In the rows, 128 means zero.
A state moves one step at a time under one of 8 hidden systems, and each row is a state written as 26 numbers. Each run below is a few steps of one system.
M, path 1, 9 rows:
133	129	106	132	109	131	159	198	89	144	109	134	110	93	137	119	130	124	142	155	91	138	88	104	156	146
139	110	128	153	107	96	126	174	83	134	107	101	102	79	152	108	94	122	107	152	141	124	146	130	164	161
127	118	145	149	131	90	128	169	125	99	146	144	107	93	138	138	70	157	118	127	133	118	115	136	190	111
120	141	141	95	88	127	124	162	138	81	126	150	129	99	163	110	86	141	102	123	129	117	164	165	147	90
120	177	137	125	116	128	117	123	145	134	123	118	142	124	102	106	88	166	119	99	134	125	181	148	167	70
107	164	149	130	116	144	112	97	125	103	158	106	132	159	130	143	112	170	144	120	107	150	168	183	129	111
115	129	139	82	137	156	156	63	126	113	151	105	140	174	128	96	114	162	163	127	131	131	152	123	120	101
117	164	108	103	124	177	163	117	106	144	132	113	140	164	113	116	155	151	180	139	81	156	115	117	117	114
131	120	115	133	122	148	151	108	70	156	118	69	121	143	132	98	145	131	161	163	114	149	141	111	118	176
K, path 2:
127	82	141	106	154	99	156	114	175	145	144	164	107	125	129	134	105	140	125	103	129	105	87	119	159	168
127	131	113	113	120	141	124	166	112	87	130	166	135	123	151	170	164	83	136	135	122	134	96	129	95	78
138	128	132	154	120	105	98	135	111	143	91	102	129	105	118	92	119	96	80	145	175	110	179	106	121	126
119	166	150	165	144	107	101	125	179	139	145	141	121	143	85	154	103	177	116	108	116	133	107	149	150	137
114	95	143	62	116	135	142	96	155	89	147	160	128	143	175	141	125	111	127	104	130	116	142	165	104	121
139	145	102	131	148	143	130	122	106	148	113	121	157	129	98	124	154	94	143	117	155	126	146	86	130	47
133	171	138	171	113	144	86	114	138	132	116	86	137	147	111	106	139	161	111	151	129	146	155	149	89	171
128	92	134	96	152	123	163	86	181	161	142	146	121	138	127	121	115	155	142	90	123	113	106	129	154	174
131	126	102	111	131	160	138	142	107	105	136	151	142	139	147	166	185	92	162	131	111	143	90	123	89	95
C, path 3 (9 x 26):
153	115	98	144	114	163	140	130	125	154	117	95	143	104	166	108	163	150	150	120	112	143	137	161	126	197
108	84	137	105	154	91	165	114	86	156	136	131	93	138	117	136	110	90	137	137	125	114	115	86	159	133
167	124	108	161	139	137	122	154	110	84	138	107	139	106	164	134	123	173	169	141	162	143	76	135	126	109
120	90	147	157	118	124	133	150	129	116	133	133	123	92	130	91	122	114	78	158	110	107	168	109	162	183
123	170	136	134	120	80	117	152	101	156	116	110	87	133	112	158	73	160	143	123	129	145	97	150	152	119
122	94	144	144	138	150	128	91	131	80	179	116	146	124	160	129	126	153	140	114	125	127	177	168	156	132
100	163	153	118	122	124	139	148	116	113	124	143	121	146	79	95	97	129	106	167	110	121	139	77	144	75
145	174	110	131	96	160	118	127	134	143	108	86	144	126	146	101	126	183	149	116	122	153	150	177	118	148
92	100	139	98	145	134	171	84	109	163	149	128	120	152	104	118	135	97	135	120	92	119	171	103	163	136
D, path 4:
121	135	119	116	115	125	142	117	140	202	110	113	125	112	119	114	121	133	123	82	107	127	176	160	173	162
103	141	141	96	147	116	134	89	114	123	157	134	120	167	113	170	105	127	161	97	130	135	136	144	143	57
141	127	116	141	146	180	138	99	108	95	142	99	161	155	127	99	167	144	166	162	134	142	123	94	94	113
131	161	111	129	112	133	147	159	115	192	83	113	116	126	94	92	138	131	126	150	101	137	110	93	128	168
131	117	115	105	138	93	142	131	118	170	127	135	97	125	149	184	113	128	164	85	126	139	82	165	150	137
111	80	142	121	149	136	154	122	93	63	178	146	123	139	149	147	132	113	150	157	115	127	108	104	136	103
148	151	129	152	105	139	119	174	119	92	105	112	127	114	134	80	115	164	115	189	137	133	100	101	105	145
142	112	117	137	106	112	135	159	139	172	106	121	115	78	154	115	110	141	114	101	120	122	144	165	174	187
97	120	160	107	130	96	129	114	117	103	164	146	106	135	135	165	80	126	124	105	124	120	157	162	171	84
M, path 5, 9 rows:
106	150	161	123	127	100	89	77	123	125	135	107	115	167	115	151	100	121	112	115	153	130	176	164	106	108
133	127	129	126	159	164	129	83	157	86	169	134	161	160	125	139	145	158	166	113	141	133	118	128	117	83
108	150	128	81	109	180	154	102	150	142	119	138	146	166	113	95	167	119	126	139	84	133	148	117	86	145
149	148	103	139	145	126	127	101	103	196	99	78	124	152	106	130	148	135	166	122	148	149	104	114	103	149
124	74	124	155	154	133	144	116	85	121	163	121	117	133	146	164	169	99	154	148	103	140	106	118	132	174
138	100	129	106	129	121	153	154	122	113	106	145	114	122	133	91	123	109	116	175	145	109	80	63	105	139
157	134	93	154	115	126	130	197	138	165	96	142	131	70	136	128	144	125	121	113	121	128	102	131	155	152
116	108	153	152	118	72	100	144	105	136	123	126	94	105	135	150	98	90	80	131	142	115	161	148	149	153
142	119	142	143	145	103	106	142	157	72	148	154	133	109	138	146	92	149	119	116	172	112	104	132	145	75
T, path 6 (9 x 26):
175	135	106	150	128	156	126	152	164	103	112	118	161	96	146	80	127	183	139	132	167	122	104	117	125	121
102	120	118	109	117	160	148	124	121	156	128	151	138	136	118	137	189	67	118	122	74	129	164	125	118	144
145	146	132	145	139	74	94	130	128	158	105	110	94	142	117	161	96	142	131	124	170	137	73	137	103	146
133	74	137	160	146	156	132	121	139	61	177	140	156	107	161	124	148	134	127	138	127	117	148	129	148	134
112	165	132	90	106	126	135	152	133	145	87	154	121	144	88	97	126	94	95	155	121	115	123	80	96	97
163	137	100	174	121	128	89	143	133	152	111	99	142	90	154	153	145	141	135	88	154	142	140	186	132	151
87	94	171	112	150	109	133	79	124	105	170	150	109	170	112	158	123	93	112	135	112	117	149	121	126	126
160	160	123	122	122	128	116	147	166	107	98	128	142	118	126	83	92	180	124	137	177	119	95	108	111	95
125	117	107	127	118	180	140	118	130	142	133	130	163	116	142	123	190	95	130	104	94	131	186	147	131	136
R, path 7, 9 rows:
112	169	150	143	116	116	103	146	183	145	125	156	113	142	93	145	119	155	93	124	90	132	104	151	120	172
146	97	121	71	128	119	141	95	164	133	120	136	133	116	169	121	105	132	136	73	174	109	139	159	128	113
110	139	118	136	143	152	131	118	87	119	147	131	148	147	103	157	169	85	149	129	110	140	152	106	130	56
141	170	139	171	115	125	77	132	137	123	101	101	129	143	106	110	131	146	97	166	150	136	124	126	72	158
130	106	127	101	143	136	157	98	195	172	130	152	133	134	119	115	138	147	129	88	112	114	113	129	143	182
126	131	114	76	115	134	137	131	99	107	128	143	122	138	170	172	135	102	164	109	133	140	110	161	102	73
152	115	120	181	152	138	105	125	101	115	120	101	151	125	108	108	165	98	119	166	167	123	137	73	101	115
113	152	144	149	116	132	117	153	176	142	129	160	120	134	102	138	144	141	95	135	74	131	104	140	119	192
147	98	121	69	120	102	138	117	158	137	109	148	116	109	175	132	100	124	131	82	173	109	112	157	122	122
C, path 8, 9 rows:
135	131	108	89	151	130	172	112	108	167	116	118	129	140	107	109	115	136	173	115	140	128	109	83	155	78
151	111	96	149	122	178	142	142	85	107	131	97	154	113	165	110	178	127	166	157	118	147	127	121	112	145
137	95	131	128	140	103	153	129	111	165	104	109	105	119	114	85	112	119	116	157	144	111	113	72	142	179
148	117	107	148	134	118	141	163	104	134	140	118	110	102	160	161	122	164	175	120	116	149	69	154	160	152
126	65	149	141	134	105	135	127	95	85	153	119	114	98	163	117	101	110	110	149	150	107	162	123	164	137
133	169	137	184	134	106	106	173	118	120	128	117	119	116	93	126	93	173	123	153	129	137	102	111	160	108
109	127	156	133	98	135	123	118	129	105	150	109	117	126	158	114	101	165	115	134	98	135	176	186	146	178
98	148	149	103	138	109	149	110	119	141	142	132	116	148	88	121	79	143	134	116	119	121	156	112	183	66
129	167	118	137	109	182	124	125	103	91	140	95	158	140	141	110	144	164	159	146	113	154	156	148	114	93
Q, path 9 (9 x 26):
124	102	123	138	115	120	107	134	113	146	116	133	127	105	151	157	169	55	96	114	129	122	171	157	113	159
124	127	155	158	172	84	105	104	146	131	140	137	113	156	78	152	104	129	115	134	163	115	94	91	127	111
140	137	131	140	116	166	120	127	188	94	141	138	151	128	147	112	143	182	126	126	110	133	115	164	107	175
125	123	124	73	103	125	136	138	154	147	88	165	134	114	130	101	135	74	87	113	142	100	153	112	110	107
146	145	114	187	159	106	81	119	125	160	128	112	134	131	102	189	157	111	137	95	153	142	115	144	121	114
105	109	171	132	139	133	125	77	160	104	156	129	125	170	112	108	123	146	102	154	115	117	144	120	107	181
150	157	107	84	116	153	141	150	184	133	95	164	148	125	126	104	137	146	133	112	135	122	78	111	95	99
141	107	107	150	120	133	104	124	113	156	111	113	139	107	152	153	182	68	114	108	137	131	166	158	105	160
112	120	159	149	168	92	117	101	136	133	143	142	108	166	72	148	118	112	112	150	139	115	99	78	120	124
R, path 10, 9 rows:
169	107	102	153	138	143	131	177	141	90	123	146	152	83	154	114	143	141	137	137	159	117	82	102	130	106
111	106	132	143	106	125	126	168	112	132	125	153	120	95	137	135	156	69	82	140	90	119	163	131	142	164
134	132	142	143	140	61	101	151	140	140	118	147	97	115	113	164	79	128	106	110	164	116	94	130	148	109
123	104	144	151	141	141	114	104	156	90	169	138	157	111	141	133	128	135	112	97	136	113	188	159	165	108
97	183	148	91	103	121	123	128	130	133	106	141	125	151	87	110	103	114	95	134	118	122	169	115	121	66
153	164	110	164	139	132	100	103	143	181	109	79	148	126	107	122	130	166	143	90	157	142	153	153	135	131
93	123	153	86	134	137	147	58	126	135	154	119	116	190	119	136	132	127	143	127	98	136	148	142	103	151
153	160	108	103	133	158	141	125	136	115	112	118	146	150	126	104	130	168	172	140	152	140	76	104	90	86
139	110	101	141	115	175	144	131	107	144	116	106	146	118	147	105	192	106	139	147	100	140	144	121	105	187
K, path 11, 9 rows:
122	144	114	99	121	173	178	143	139	140	128	139	136	139	114	88	142	166	157	147	74	139	93	97	137	145
144	120	97	104	101	127	148	155	81	164	93	103	107	111	172	132	141	113	157	133	118	148	105	147	111	167
132	88	124	189	154	109	133	149	76	138	147	105	111	103	123	145	140	111	135	152	115	134	118	102	172	164
122	121	153	132	117	112	132	170	123	71	139	147	103	124	137	113	92	156	111	183	119	125	81	108	126	145
131	127	122	94	96	108	143	189	133	132	103	161	115	77	155	120	94	119	108	109	124	113	129	144	168	106
98	153	146	141	116	92	103	145	74	132	135	121	101	132	116	177	107	93	115	127	114	140	161	153	148	88
125	118	159	144	138	113	112	98	119	79	156	102	127	131	138	111	75	169	126	136	165	120	164	143	152	99
108	161	136	88	113	165	159	127	157	111	143	153	149	140	112	97	111	169	137	112	92	126	152	130	159	77
122	161	114	74	97	144	141	105	91	159	103	92	123	150	147	123	125	127	160	112	124	148	158	163	107	107
E, path 12:
172	98	96	184	142	127	109	149	106	147	106	96	141	87	145	123	166	106	130	135	166	128	119	111	119	162
111	152	145	162	125	94	108	161	151	161	124	152	100	125	88	158	118	129	94	127	92	130	105	136	149	169
141	97	136	103	120	100	121	148	151	85	136	158	116	99	184	150	94	134	121	107	160	113	103	168	130	120
132	130	119	149	131	142	113	151	142	117	121	154	163	98	107	121	159	83	94	118	141	108	167	101	139	68
138	178	143	145	112	108	73	112	155	140	96	104	127	147	109	120	107	149	95	125	165	132	146	154	82	136
127	104	134	120	146	146	139	86	195	134	157	147	149	132	133	133	135	156	131	73	120	116	145	161	155	148
97	148	137	68	111	149	136	114	129	104	130	162	132	167	127	149	151	86	128	129	107	130	136	132	81	76
169	119	99	148	144	151	114	96	119	143	107	86	156	135	141	115	173	122	157	127	177	135	124	115	75	138
110	142	129	156	135	141	129	122	143	173	136	134	123	149	88	146	168	127	124	128	65	143	117	129	128	195
D, path 13:
142	96	110	92	132	122	165	121	69	143	108	99	109	133	154	106	121	115	167	154	151	131	98	93	113	134
131	131	118	180	145	121	137	176	106	135	145	132	115	110	110	153	130	150	152	145	95	145	70	108	171	142
121	98	145	87	103	113	152	131	109	103	136	122	90	128	183	121	92	148	138	151	117	132	104	158	121	182
141	109	125	137	130	124	148	176	126	95	139	146	133	81	142	102	93	153	128	135	136	113	120	106	191	91
122	144	141	156	90	131	104	148	91	98	134	92	119	113	163	124	107	152	121	148	114	147	170	186	136	150
129	108	145	125	142	113	145	97	145	140	133	108	128	119	118	79	77	166	121	114	155	106	171	115	183	128
110	183	129	129	109	164	126	126	137	119	147	124	149	139	116	132	126	171	145	108	87	149	163	170	152	91
132	124	120	91	127	142	148	79	88	150	111	77	135	149	137	86	120	126	156	127	158	130	174	117	121	107
125	168	112	168	157	143	136	129	115	173	136	110	140	142	69	136	144	154	162	122	99	149	114	101	164	104
Q, path 14:
138	165	112	110	112	131	104	150	171	134	99	163	152	111	120	135	135	109	102	89	152	115	139	139	111	63
127	139	133	174	138	117	81	88	134	163	124	96	138	139	102	148	148	110	106	106	146	131	182	157	116	150
104	148	156	104	149	133	137	78	179	139	142	148	130	186	72	120	121	151	122	128	113	121	113	101	109	128
153	143	102	92	113	170	131	112	162	132	105	126	154	143	157	115	165	140	151	110	140	140	107	151	65	138
130	101	114	132	143	135	130	113	110	159	109	129	138	131	112	123	184	54	113	138	138	119	149	85	98	138
132	136	132	167	156	103	107	129	126	141	132	125	106	157	96	167	142	129	139	152	130	142	58	108	96	161
141	76	135	116	131	142	149	122	171	103	140	148	128	118	165	103	133	147	120	139	127	112	98	127	116	201
142	119	115	115	118	123	122	180	148	108	108	183	136	95	143	142	148	80	100	124	142	109	100	112	113	93
147	120	133	199	138	91	73	138	128	135	120	111	122	100	130	157	127	113	94	120	166	125	143	153	128	160
T, path 15 (9 x 26):
126	140	129	182	177	144	116	102	138	127	161	128	158	146	71	143	155	137	140	119	129	131	136	95	154	82
118	160	150	104	87	147	123	130	163	117	110	131	121	148	131	89	119	160	97	156	103	130	132	148	83	185
152	76	104	111	150	111	147	118	145	174	111	135	134	93	145	125	136	100	132	78	165	104	128	120	158	136
118	155	130	125	133	139	113	130	118	91	150	149	127	164	125	187	155	118	154	135	112	150	85	140	84	86
148	118	133	174	140	135	114	108	119	128	115	78	139	130	111	72	131	145	112	170	160	124	149	89	112	169
117	130	128	120	120	134	141	165	188	145	131	188	133	103	116	138	140	123	98	97	82	114	119	139	160	148
142	112	124	92	111	104	114	124	90	118	100	111	106	132	176	149	123	86	134	134	177	131	117	149	69	120
136	129	128	200	177	134	106	116	131	116	160	122	157	127	84	142	148	138	135	123	143	127	137	97	161	87
105	160	156	106	84	144	120	136	162	104	115	145	123	148	127	95	119	141	84	161	93	128	147	146	88	169
E, path 16 (9 x 26):
126	123	135	180	144	117	117	143	105	144	121	117	116	137	86	123	154	103	107	179	116	131	106	73	113	172
147	134	123	128	115	108	133	174	152	139	112	137	104	103	150	130	97	178	133	125	122	134	64	151	140	177
119	94	124	121	116	113	142	167	107	122	135	158	121	79	158	149	124	86	113	108	114	115	158	145	181	107
132	150	141	156	139	89	86	139	112	109	111	121	123	129	102	137	103	110	102	144	183	120	128	101	111	66
147	137	138	173	128	145	102	124	187	109	132	118	156	109	121	87	118	186	101	123	143	119	151	142	138	157
96	148	145	58	102	129	149	113	172	151	120	164	123	141	120	118	103	127	104	91	100	115	163	154	141	112
135	131	118	106	139	143	118	86	105	107	139	106	148	151	150	148	138	120	167	103	170	138	149	150	103	57
122	125	136	161	150	163	122	84	133	126	140	109	154	165	88	102	176	120	120	160	118	130	154	87	96	154
130	153	123	87	114	139	152	120	155	162	110	129	112	158	127	117	125	167	154	126	100	144	73	138	97	176

Which system made each run below?
path 17:
94	127	156	134	118	122	132	139	151	123	153	154	124	112	112	124	104	132	89	113	86	114	183	147	189	130
126	141	145	73	122	107	126	108	132	95	120	135	120	149	138	120	76	135	129	123	178	116	128	129	108	53

E
path 18:
130	116	126	149	155	98	137	145	150	164	142	150	106	119	112	174	120	145	141	102	107	130	69	133	168	163
120	105	137	118	105	120	124	177	113	64	142	167	116	103	174	156	127	97	111	148	118	123	115	147	120	114

E
path 19, 2 rows:
147	127	107	114	95	135	116	134	97	121	114	95	124	114	194	146	135	127	153	114	145	149	138	194	99	145
117	90	131	158	177	112	137	102	123	163	147	138	129	136	85	150	159	80	121	118	125	115	137	82	155	133

E
path 20, 2 rows:
115	113	118	131	129	148	158	149	129	130	164	155	127	111	144	164	149	137	157	105	62	141	112	159	175	151
133	110	143	98	111	94	122	142	82	88	110	116	102	120	166	117	87	105	116	160	178	116	127	123	102	100

R
path 21:
126	61	148	122	133	128	138	104	116	81	154	122	132	110	167	101	117	108	109	141	155	103	178	123	143	135
118	186	124	104	120	129	128	156	152	138	105	165	137	135	84	125	120	125	118	117	121	122	117	102	130	48

T
path 22, 2 rows:
155	123	95	158	111	142	108	187	117	120	103	139	149	77	157	143	173	88	117	126	138	129	124	139	115	122
115	101	159	157	135	73	96	118	113	135	127	122	94	131	120	152	111	87	83	143	149	115	146	131	122	169

D
path 23:
133	153	122	133	120	124	89	97	145	159	120	111	133	141	138	170	142	125	130	78	142	142	155	197	100	135
112	115	151	115	160	140	134	59	155	128	144	130	148	174	86	104	138	116	116	129	141	109	162	87	113	110

Q
path 24:
124	117	144	102	131	136	146	73	157	154	123	108	123	163	119	82	119	159	126	137	127	123	136	119	105	195
125	162	105	89	120	145	156	161	158	154	114	170	142	118	109	131	131	134	144	91	101	127	107	121	157	73

D
path 25 (2 x 26):
153	134	122	131	133	102	107	122	168	180	80	125	133	113	103	95	118	121	92	106	181	106	131	103	115	137
111	137	127	139	132	133	110	121	161	145	148	162	138	134	117	191	165	102	122	80	92	135	139	174	132	127

D
path 26, 2 rows:
124	103	130	81	134	87	149	109	129	185	102	131	102	120	124	120	96	97	116	94	157	105	145	118	155	124
144	135	104	178	152	146	110	140	98	105	154	119	145	128	134	183	169	129	173	125	128	156	95	137	123	93

C
path 27 (2 x 26):
135	103	109	113	113	122	152	181	98	121	122	145	126	71	163	124	119	100	127	117	126	117	143	130	180	94
122	134	152	183	128	97	87	130	80	92	150	91	108	127	135	155	97	140	123	153	145	142	149	155	137	126

D
path 28, 2 rows:
108	172	144	128	125	149	121	143	159	100	133	166	136	166	83	124	142	134	111	163	97	131	95	93	90	105
166	131	98	121	105	141	117	143	172	161	81	124	146	94	159	100	146	136	116	97	156	121	130	156	103	165

R
path 29 (2 x 26):
138	150	113	162	153	112	118	151	145	153	143	146	128	116	104	183	129	152	155	85	118	140	86	143	173	101
113	102	157	120	107	133	111	113	108	58	150	129	124	135	171	132	129	100	103	156	133	121	169	154	94	131

C
path 30, 2 rows:
124	64	128	122	131	129	149	102	101	149	133	109	119	116	159	118	153	86	123	129	122	119	167	131	133	193
130	137	131	134	152	94	134	156	112	127	120	147	103	141	95	147	110	123	138	155	141	127	54	74	127	97

M
path 31:
135	131	152	101	127	104	115	99	160	101	136	125	109	152	153	131	76	182	137	120	162	127	97	165	103	140
117	116	111	72	129	160	167	111	135	133	141	153	151	128	143	134	148	107	155	84	112	123	154	138	151	75

M
path 32, 2 rows:
121	145	133	138	134	115	111	155	165	136	110	176	137	123	78	125	140	90	78	132	132	104	122	82	123	94
139	167	120	131	98	125	84	136	146	141	102	119	124	134	148	162	145	130	122	111	133	148	116	191	72	156

C
path 33 (2 x 26):
135	102	118	68	109	118	141	108	129	149	116	125	115	120	186	145	117	114	143	81	145	126	140	185	119	144
123	113	124	142	170	128	133	109	84	112	151	125	136	151	106	153	149	94	157	141	146	130	119	79	129	60

R
path 34 (2 x 26):
147	123	123	157	179	119	122	99	156	149	138	126	130	157	93	154	145	146	157	120	152	133	64	100	115	144
126	112	132	99	106	173	132	124	158	73	145	156	148	135	175	126	163	126	128	136	106	130	124	157	80	149

R
path 35 (2 x 26):
135	140	112	117	143	156	167	156	152	117	142	160	141	129	111	116	130	170	164	129	102	133	67	92	154	99
123	140	117	104	75	143	134	151	97	153	89	108	120	110	158	100	141	106	111	141	99	138	171	154	109	169

M
path 36:
143	111	117	160	113	100	111	186	88	127	104	124	118	72	150	134	127	84	101	139	153	120	142	125	149	122
104	147	167	168	130	83	98	150	123	113	142	138	100	129	93	145	84	136	85	149	121	123	133	126	156	125

K
path 37 (2 x 26):
136	137	129	101	132	140	145	131	181	114	142	160	124	147	135	137	121	181	154	117	113	134	54	139	112	143
146	89	101	88	111	158	153	137	109	108	113	130	148	102	187	104	160	90	140	126	146	120	146	127	110	115

R
path 38:
103	131	121	94	101	153	147	147	78	115	122	142	129	133	141	135	162	67	126	151	90	135	154	118	105	95
168	138	112	143	150	123	109	96	137	165	92	83	142	136	112	97	127	146	139	122	196	126	117	102	96	130

C
